In the rows, zero is written as 128.
One turn moves each row of this set onto another row. After a few examples, where does it send each row asked below?
paga: 107 138 113 139 189 126 122 124 171 104 128 101 134
Gipob: 112 122 108 130 102 136 117 122 112  96 130  85 131
Pepof: 133 110 140 112 123 101 115 110 172 104 146 157 129
zol: 111 139  83 130 143 150  87 144 106 118 143 165 118
Lotil: 124 119  83 136  97 122 120 110 110 100 141 100 140
tuga: 110 153 140 123 145 133 105 142 100 118 112 158 112
Nop: 167 166 105 117 144 126 136 106 154 146 117 135 133
vope: 108 135  91 140 184 129 114 123 177 101 138 105 136
kepo: 115 140 121 139 187 108 129 117 170 103 122 106 137
vinun: 114 105 119 110 129 145  92 135 175  98 158 138 118
Zikup: 148 166 115 111 150 163 124 127 155 141 115 113 119
ruzu: 157 157  73 121 144 158 118 118 160 140 136 130 130
Sume: 126 153 131 129 140 104 116 125 101 124 116 174 123
nolup: 117 131  80 143 183 119 117 115 176 103 144 114 143
dudom: 114 137  63 140 124 118 114 105 123  83 154 110 141
Govir: 135 105 111 117 120 110 108 110 175 105 160 160 135
sogon: 123 142  83 142 122  90 130  91 119  87 144 118 143
fosof: 124 102 102 113 124 131  96 122 177 100 166 153 127
rezog: 158 169 122 113 147 142 133 115 153 144 109 125 125
Fuv: 123 132  89 145 181 102 129 107 176 106 140 119 147
Bigit: 146 163  90 116 151 170 114 128 157 138 128 119 121
Zigim: 101 148 116 123 145 154  89 149 104 118 127 154 111
val: 124 138  74 133 137 124  98 123 108 122 147 180 128
damom: 121 127  98 147 146 124 119 130 143 153 143 185 118
Bifan: 112 135 136 142 150 121 124 136 137 155 126 173 111
Fipuz: 105 134 132 142 155 140 116 147 140 152 127 169 105
fep: 106 150 137 131 134 113 125 113 112  85 119  93 130
Betid: 124 127 116 134  99 107 129 107 107 101 126  97 138
bazu: 122 138 113 142 182  94 135 107 172 107 128 117 145
Kiz: 104 129 111 140 152 150 109 148 142 150 140 169 106
dafik: 119 126 121 130 102 124 124 115 107  98 124  88 133
dufep: 134 144  98 134 138 103 112 117 103 125 131 187 131
tuz: 119 150 120 135 127  87 134  96 113  89 126 108 142
nen: 111 126  95 148 148 141 108 142 142 150 146 178 111
mude: 168 159  80 119 142 135 127 105 160 144 130 138 135
tad: 121 130 116 145 147 113 124 128 139 156 132 183 116
Vam: 126 122  96 136  96 108 126 102 109 100 133 102 141
filu:  96 147 113 130 133 139 111 127 116  81 130  85 124
pura: 114 111 149 107 130 137 102 135 175 100 145 136 118
diler: 100 141  79 136 131 142 103 122 122  81 150  94 130
viz: 126 114 158 107 128 114 113 123 173 104 138 145 121
mozig: 116 119  89 134 101 136 114 117 111  99 137  89 135

Kiz -> nen
Betid -> dafik
Now find these:
Sume -> tuga
pura -> vinun
paga -> vope
mude -> Nop
dudom -> sogon

One turn moves each row of this set onto another row. After a few examples, where does it send each row asked below?
foti: 171 154 122  95  77 121 137  97 179 125 155 135 126 171
diga: 107 128 147 137  93  98 147 126 155 123 145 147  94 165
pefi: 126 128  92 154 119 145 115 115 187 121 136 137 110 170
safu: 119 140  79 115 102 157 126 154 150 139 146 100 125 197
borel: 124 136  77 133  98 124 138 164 179 138 151  91 115 157
gitid:  88 154 138  97 110 129 133 130 131  99 145 124 115 156
Rebi: 185 154 122 115  88  94 124 158 127 125 164 132 122 167
Mevab: 153 149 145 163  94 142 142 151 144 112 159 115 135 184
nede: 143 179 146 139 148 116 118 141 157 137 138 160 111 160
danab:  94 143 133 104 116 119 125 117 181 149 162 159 110 130
vedog: 147 175  92 109 130 158 108 145 161 140 147  96 132 140
nepa: 116 155 105 152 130 135 102 175 134 139 137 104 119 157
mas: 133 156 106 122  99 148 141 136 156 189 151 122 123 110
ledi: 142 129 132 100  92 148 152 105 172 136 185 165 119 144
kinap: 176 154  94  97 123 175 118 148 134 144 141 144 127 151
Tovig:  88 153 117  97 110 152 149 166 140 139 153 138 129 183
Tusi: 120 142 119 118 139 100 127 125 152 130 167 144  77 125
Tulip: 195 164 143 112  99 145 136 139 123 131 153 134 113 144
zivo: 133 141  96 102  61 114 126 124 139 172 151 145 134 183
Kof: 124 142 117 114 100 143 135 122  86 144 158 133  91 144
Navo: 197 151 113 146 108 122 122 121 171 156 156 129 108 164

foti -> gitid
Kof -> mas
Tovig -> kinap
Now find these:
borel -> Rebi
safu -> Tulip
diga -> nepa
nede -> pefi

One turn moves each row of this set onto another row. After a few examples, where does it send each row asked below?
Koga: 135 127 166 135 167 125 126  88 121 123 130 149 118 100 136 115 133 126  96 148 157 152
nol: 110 152  97 167 140 116 139 110 106 126 105 145 114 134 113 151 164 138 121 129 141 122
madev: 127  81 120 145 129 145 156 118 169 136 104 135 121 136 155 111 105 130 125 156 127  83
peba: 159 102 168 176 117 131 121  96 148 132 157 129 112 106 123 140 127 124 152 119 113 131
Patep: 103 151 152 146 172 107 120 141 129 113 114 138 125 134 134 100 117  99  82 151 136 145
Tib: 146 145  97 132 104 115 155  99 116 128 128 131 127 134 117 111 171 145 148 114 138 140
kadi: 117 113 119  99 153 123 122 116  96 145 120  94 140  94 113 100 141 133 158  89 146 133
gog: 126 121 120 134 100 123 127 131 138 131 123 143 136 114 118 120 166  66 148 105 154 127
gav: 115  93 112 152 128 154 143 141 159 141  90 130 132 135 154 102 120 120 124 155 126  81
nefak: 122 118 116 123 133 131 106 130 105 170 115 133 140 105 135 117 155  94 146 138 181 147
nagak: 132  87 118 137 120 149 161 124 166 135 103 139 131 134 155  94 118 122 119 149 125  88
vaba: 118 121 143 163 101 107 111 124 117 138 127 132 105 108 116 147 100  79 169 131 140 104
Tob: 124 119 124 109 166 111 136 137 124 127 131  91 146 134 106  80 130 137 128  79 104 138
Bobiv: 114 112 150 161 149 103  98 141 108 156 121 119 108 141 130 137  75 108 146 157 143 129
motu: 148 121 140 157 104 116 131 149 173 122 153 119 133 150 113 105 134  91 141 102 104 137
tino: 167 101 165 143 132 114 122 109 134 155 162 111 120 134 136 103  89 141 155 141 118 150
gepal: 108 113 130 129 155 109 109 136  98 151 122  75 126 114 114 113  94 140 166 110 119 127
manur: 117  86 114 148 132 152 151 120 160 140  93 140 125 120 157 116 122 122 123 156 137  84
kare: 125  90 112 147 113 150 149 134 157 148  99 126 127 128 158 101 108 126 138 162 126  87
Vefo: 109 165  88 164 119 104 133 154 118 134 115 116 120 162 113 123 143 132 137 138 116 127
non: 147 106 158 133 168 129 129  81 103 133 131 161 130 105 133 107 151 128 111 128 155 137
bezu:  89 134 124 133 180 115 116 155 104 128 111  91 140 126 110  97 128 124 121  98 106 124
gab: 106 139 153 145 137 100  97 146 122 144 121 107 110 124 132 128  86 102 138 172 150 150
gumu: 106 113 132 129 186 129 119 111  95 141 113 109 128  96 112 126 143 142 126  93 135 128
mel: 117 134 147 153 177 105 126 147 118 118 119 150 133 155 128  89 122 101  84 128 120 125
Lofut: 133 129 154 173 135 140 128 105 127 113 132 165 127  95 125 115 169 102 110 111 125 115
Rufam: 108 140 150 183 125 105 126 149 128 110 126 144 119 134 115 109 111  85 118 123  97 103
rabun: 134 135 120 168 138  99 151  89 116 126 129 134  96 148 113 156 119 163 134 130 123 125
kesa: 149 137 140 108 127 115 129 147 154 127 143 109 139 135 137  67 134 106 124 142 134 175
gapiz: 145 145 109 147 125  99 169 113 129 111 139 130 117 165 113 107 139 155 124 116 106 136
domi: 159 118 178 131 140 110 129 105 148 130 153 111 116 125 137 101  92 138 131 149 128 165
nuti: 126 100 146 132 178 112 123 108 114 136 133  87 120 117 106 122  96 158 147  95 112 132
rak: 130  88 116 134 113 153 156 120 156 144 103 137 131 120 158  99 124 124 133 152 136  85
lof: 144 129 126 124 131 118 126 165 140 149 137 113 156 156 132  63 143 103 129 124 125 159
niz: 134 145  99 154  92 108 134 122 108 147 128 106 111 135 118 130 130 149 177 139 128 134
fusor: 121 135 131 109 121 124 105 127 123 155 122 112 131 100 139 111 143  96 143 157 179 168

bezu -> gumu
Lofut -> peba
Now find these:
nefak -> Bobiv
Patep -> Koga
niz -> Vefo
kare -> gav

One turn moves each row of this set onto another row. After a few examples, where does it send each row asked below?
Reme: 121 134 154 136 162 149  81 105 126 123  96 103 104 150 124 115 130 151 111 112  98 103 102 127  95 106 135 137  97 125 135 164 155
gup: 146 110 128 121 126 131 150 127  69 157 109 103 108 119 122  96 147 147 207 138 156 117 148  98 121 112 132 146 128 152 138 106 144
Timo: 112 169 147 144 128 124 137 115 143 156 108 106  90 102 134 111 135  91 121 153 103 149 107  82 109 103 135 137 147 130 149 124 133
sadi: 120 145 118 144 129 169 149 143 167 134 104 105 107 129 114 166 154 120 138 138 127 125 150 104 111 118 168 122 126 127 118 111 105
lup: 144 102 116 101 124 146 154 122 119 161 107 109 133 118 130 108 124 102 176 145 112 177 151 176 142 122 117 140 121 112 138 119 144
Bezor: 128 109 108 111 122 144  78 123 115 125 127  93 114 163 121 117 115 182 114 137  98  90 113 119 104 108 143 122  89 122 102 147 144
Niza: 127 115 125 123 124 130  89 120 106 151 105 111  68 126 126 113  92 204 131 127  69 111 139 116 123 102 131 140 120 121 134 133 122
sug: 135 141 127 114 119 124 196 109 138 171 101 118 104 120 110  92 121 136 130 150 145 139 102 166 114 106 120 162 136 125 134 138 148
kip: 122 137 139 122  98 125 180 121 114 147  93 113 128 129 128 116 103 124 139 122  43 127 138 103 141 115 127 135 116 110 120 162 143
Fomu: 163  84 112 147  88 149 134 134  99 141 100 129 113 154  96 141 114 162 146 152 100  95 160 119 148  96 144 166 112 128 133 142 117
Zak: 134 126 124 127  78 131 109 116 182 124 111 107  92 122 115  93 147 164 162 139 160 131 127  96  81 124 126 142 119 117 119 145 149
dupor: 141 118 141  95 185 155  96 137 120 116  76  97 126 135 140 100 132 160 118 119 117 149 141 120 105 129 147 115 132 104 130 138 132
noba: 142 161 117 119 129 155 175 106 133 179 110 109 123 100 124 119 130 146 104 155 156 134 124 165 122  97 141 144 130 128 134 115 137
Gib: 127 125 135 140  79 159 122 117 125 140 152 131  78 134 108 119  95 155 112 150 142 135 132  63 147 120 134 143 115 104 114 138 130
Kitul: 138  97 105 122  80 126  85 117 111 115 144 113 120 104 130  92 123 143 140 162 111 115 136 125 129  87 104 139 133 124 138 164 161
Fino: 125 143 116 124 100 157 143 118 128 144 118  96 151 109 145 136 110 133 115 128  62 119 165 116 149 113 138 112 115 109 113 149 145
Nifip: 135  99 178 122 170 147 112 130 134 137  70 115 117 167 117 101 106 154 132 110 112 126 135 119 110 134 141 142 118  93 151 152 126
sud: 135 112 128 132 108 144 147 136 193 118  94  99  80 134 116  95 144  85 158 143 122 126 118 116 132 126 127 140 129 123 127 158 139
gemes: 121 113 152 116 126 148 167 123 106 174 122 112 161 160 120 141 138 109 164 139 127 148 139 156 110 119 136 142  98 104 144 118 133
Fetof: 136  81 120 105 120 135 107 131  86 144  96  80  89 143 139 103 128 172 136 127  85 112  94 112 110 110 143 145 121 120 127 185 107
Fod: 154 143 120 133  98 119 140 107 124 161  76 103 101 137 103 102 135 134 130 154 130 152  85  66  78 115 150 165 126 131 116 132 130
Peda: 129 128 128 118 107 106 138 132  53 125 112 104 115 139 131 130 169 174 130 143 107 121 132  86 100  88 131 146 127 130 136 132 142
Bif: 167 127 108 150  91 171 107 110 156 173  89  98  99  99 119 132 127 158 134 148 144 136 145  93 111 116 163 150 132 124 133 128  97
tuv: 131 131 129 112 115 154 187 121 156 155 112 105 117 122 121 114 152 153 135 134 176 115 127 175 111 111 132 145 122 117 133 143 139
murib: 133 117 127 125 144 144 171 128  71 192 102 120  90 116 112 114 125  91 170 134 125 146 137  87 110  88 139 140 112 120 135 119 129
latap: 146 129 127 126 171 160  87 124 137 118  82 113  74 123 132 101 118 176 147 127  77 130 135 144 126 112 140 141 122 137 122 157 138
duvi: 143 109 126 121  82 149 150 125 100 130 107 108  51 128 114 114 129 154 118 126 142 149 133  57 152 128 130 146 124 104 118 145 121
nuna: 117 107 121 140 174 151 105 124 114 143  98  97 104 143 123 136 123 159 141 122  84 131 104 133  93 126 158 159 139 127 125 183 115
tomuf: 134  99 102 131 119 136 114 107  82 160 144  85 144 111 122 100 136 116 176 149 168 111 134 108 116 119 127 141 133 143 132 122 160
gulo: 125 112 107 106  81 162 132 127 105 115 143 116  89 121 114 117 128 142 121 142 154 154 112  64 121 118 140 123 120 108  95 157 124
somig: 114 131 139 104  95 138 167 133 132 119 114  89 141 131 152 118 147 140 147 115  78 112 152 111 135 124 126 114 110 102 113 178 151
Pudok: 125 109 136 117 175 149  88 124 133 139  99 124 134 135 116  99  74 137 126 133  99 154 124 127 102 128 141 134 144  98 132 148 132
Defo: 141 107  94 142 140 169 126 126 130 176 131 102  96 115 113 125 122 111 156 132 147 123 194 119 142 111 128 131 106 109 126 102 160
kasa: 151 101 121 143 112 141 127 102  92 165 109 122 117 128  93 103 105 119 177 140 153  94 149 111 134 106 124 147 103 148 138  92 159
goni: 127 114 136 114 137 139 143 137 119 155 152  95 110 146 134  76 156  97 181 149 157 124 136  98 113 107 118 133  99 110 121 145 176
tuziv: 137 142 162 108 128 133 143 110 110 160 115  99 133 131 148 106 151 118 145 140 124 156 152 153 136 111 109 131  96 109 157  95 167

kasa -> gup
sud -> sadi
Peda -> Kitul
Now find these:
Fino -> kip
tuziv -> lup
Zak -> Bif
Fetof -> Bezor
nuna -> Reme
dupor -> Pudok
murib -> goni
gulo -> Gib
tuv -> noba

One turn moves each row of this set onto another row. After a few examples, where does it send each row asked below?
Dibof: 109 105 159  92  91  69 125 179  91 134 159 145 131 157  66 108  94
Zuvu:  87  83 123  86 157 121 110 134 130 155 132 140 116 164  44 119 122
sote:  93  97 156 108 126  95 148 115  93 164 118 159  79 141 111 115 135
sono: 155  71 184  85 108  60 136 175 101 148 120 162 114 140  93 102 124
labof: 124 102 144 116 148 100 139 173 143 136 104 186 151 108 117 129 122
zosi:  96  83 163 101 124  93 140 159 141 163 126 131 126 103  37 139  75
Lekuz: 134  78 192  87 100  56 131 177 104 146 126 163 132 130 101  97 111
did: 103  88 122 118 117 119  94 130 109 144  98 140  93 150  60 139 118
tagib:  77  77 136 124 137 113  91 135  99 155  93 138  98 135  61 131 129
zote:  88 103 138 128 139 101 104 144 105 164 101 128  95 114  46 123 141
bona:  89  62 162  95 118 104 130 148 139 153 122 140 129 121  51 147  63
risu: 106  95 106  94 154 110 116 128 145 149 125 143 115 158  41 116 122
kol: 110 114 149 109 116  93 156 117  97 163 121 157  74 136 103 120 134
zorak: 119  97 147 118 152  99 139 173 140 139 107 190 151 106 119 127 123
Bofov:  98 105 170  98 105  60 128 187  88 147 157 142 132 142  61 100 106
Guf: 102  82 157  95 111 102 136 154 144 155 123 135 124 116  42 146  66
lar:  80  90 131  90 167 114 113 142 129 167 133 135 115 150  38 112 133
sogod: 118  91 146 116 150 105 137 170 139 136 105 191 151 112 121 129 120
nibop:  90  85 120  98 170 103 119 136 135 162 123 139 120 144  38 106 135
kor:  99 110 123  88 156 109 120 147 136 163 136 131 110 145  31 112 131
mem:  99 109 156 110 127  90 152 120  96 169 120 155  77 131 104 113 140
rido: 102 101 149 105 117  99 146 113  98 160 120 160  78 145 110 119 130
rol:  80  66 172  99 130  99 134 156 134 163 123 134 129 108  45 140  74
Tuvot: 121 101 147 120 148 102 139 174 156 137 111 175 151 111 116 137 112
dagu: 116  98 149 123 152 100 140 178 152 141 110 173 151 105 115 134 117
pup: 105 103 113  98 161 103 123 138 141 157 124 137 115 141  33 109 132
fivat: 148  67 191  87 115  59 137 179 100 154 117 161 114 134  94 101 127
zunil: 130  69 193  86 102  57 128 176 102 147 125 165 133 134 103  94 110
gamas:  95  81 163  93  99  75 116 171  83 133 153 150 135 167  78 107  90
Rufe:  91  78 115  94 165 112 112 128 135 154 120 144 120 158  45 113 127
batek: 106 101 117  85 147 120 116 138 136 153 136 136 111 159  39 120 119
noz: 139  79 189  87  96  57 130 174 104 143 127 164 132 135 102  99 107
bopez:  80  83 176  96 115  67 119 181  79 145 152 145 137 149  72  98 103
zurez: 125  96 143 117 144 104 138 169 141 134 106 189 150 114 121 131 119
bir: 153  63 185  86 108  64 131 173 100 148 117 167 114 147 101 104 119
vina: 143  58 189  86 114  64 132 174  98 152 117 164 115 142 102 103 126
Runib: 110  89 149 121 153 104 134 176 154 140 109 178 152 114 121 136 114
kadit: 133  69 192  86  97  60 128 173 104 145 126 166 133 138 106 100 106
kat: 117  91 144 120 145 106 135 173 154 136 111 177 153 118 121 139 109
soki: 115 116 121 122 117 106 104 141 114 151 104 128  87 129  44 133 129

batek -> kor
gamas -> Dibof
Now find these:
fivat -> vina
rol -> bona
dagu -> Runib
soki -> zote
risu -> pup
sote -> rido
Lekuz -> zunil

